M =
301,253,664,-314,580,679,-383,992,175
492,381,120,191,479,360,129,218,401
21,1,592,338,96,404,587,320,319
44,74,60,118,26,21,114,44,46
-339,552,817,863,-412,-425,565,964,-576
277,298,120,169,261,161,77,227,167
222,215,218,211,224,227,215,216,225
199,277,-189,750,-72,-215,759,-438,255
Counting starts at 1.
The entry in row 1 and column 2 is 253
What is the entry just left of the largest entry? -383
The entry directly below 167 -> 225
What is the entry directly above 552? 74
The entry at row 2, column 3 is 120
What is the bottom-left entry? 199
The minimum: -576
What is the entry in the bottom-right corner? 255
What is the largest entry? 992
What is the entry in the top-right corner? 175
The top-left entry is 301
What is the entry directly above 817? 60
What is the entry just left of 552? -339
What is the entry directly below 863? 169
What is the entry just right of -412? -425
What is the entry directly above 1? 381
The entry directly below -425 is 161
What is the entry just left of 320? 587
The entry at row 1, column 3 is 664
The entry in row 2 and column 1 -> 492
What is the entry just left of 74? 44
What is the entry in row 3 and column 1? 21
The entry just left of 759 -> -215

X = (78.324, 39.405, 161.820, -22.218, 63.217, 85.927, -3.251, -69.368, -178.083, -32.363)
The entry just left of -178.083: -69.368
The entry just right of the largest entry? -22.218

Read these off the array that follows.
1) Report the entry directly above the largest entry.
2) Report the second entry, reading row by row.
3) Report the minimum.
4) Report the bottom entry of the column that holds the smallest entry.
5) Report the 2nd entry on the diagonal from the top-right corner.
6) Report the last entry, reading row by row.
7) Report the entry directly below -0.76.
8) Report the first entry in the row that holds the largest entry.
-5.62 -4.86 +0.64 -0.27 -1.10
-1.40 +1.02 +0.62 -0.98 +0.58
-0.11 -2.41 -1.79 +1.77 -0.89
-1.12 +1.55 +0.72 +1.24 +0.24
+0.67 +0.26 +0.42 -0.70 -1.29
+0.82 -0.03 -2.85 -0.04 +1.22
+0.65 +0.71 -0.05 +2.17 +2.36
+0.62 -1.83 +0.31 -0.64 +0.64
-0.23 -2.19 -0.20 +0.65 +0.96
+0.69 +0.52 +0.17 -2.39 +2.71
+3.41 -0.76 -5.60 -0.78 +2.15
-1.93 +1.43 +1.43 -4.54 -1.41
1) +0.69
2) -4.86
3) -5.62
4) -1.93
5) -0.98
6) -1.41
7) +1.43
8) +3.41

a =
[[1623, 3376, 8015, 8858, 3253, 7176, 7272],
 [2290, 8788, 3000, 8303, 3243, 5102, 2516],
 [8472, 8810, 2781, 2783, 7560, 3795, 3207],
 [8558, 2148, 8015, 8716, 5020, 3842, 4365],
 [8558, 5715, 7893, 8666, 7561, 4117, 9113],
 [7652, 8965, 5290, 9101, 5702, 4012, 3225],
 [6413, 2461, 7344, 3077, 7431, 6583, 9966],
 [8143, 8981, 3148, 8612, 6641, 3795, 2766],
 [4505, 8981, 3460, 9101, 3620, 4218, 2516],
 [8481, 2577, 7758, 3970, 7601, 4542, 9822],
 [1625, 2879, 7670, 5395, 3900, 7176, 9697],
 [2768, 2117, 7345, 2886, 6073, 7086, 9966],
 [2402, 6237, 2781, 2688, 5545, 6102, 4448],
 [1905, 2117, 6464, 2688, 3243, 6915, 4716],
 [8334, 6864, 7233, 7660, 7601, 4720, 9850],
 [1623, 8045, 5604, 8890, 3324, 7175, 5844]]
Rows and columns are numbered from 1.
The top-left entry: 1623
What is the entry at row 1, column 3? 8015
What is the entry at row 2, column 1? 2290
The top-right entry: 7272
What is the entry just right of 8965? 5290
The bottom-right entry: 5844
What is the bottom-left entry? 1623
What is the entry just left of 3077? 7344
What is the entry in row 1 and column 2? 3376
What is the entry at row 3, column 1? 8472
The entry just right of 1625 is 2879
The entry in row 2 and column 3 -> 3000
What is the entry directly below 4012? 6583
The entry just right of 3077 is 7431
The entry directly above 8612 is 3077
What is the entry directly below 8472? 8558
What is the entry at row 3, column 3? 2781
The entry just right of 6237 -> 2781
The entry directly above 9697: 9822
The entry directly below 4218 -> 4542
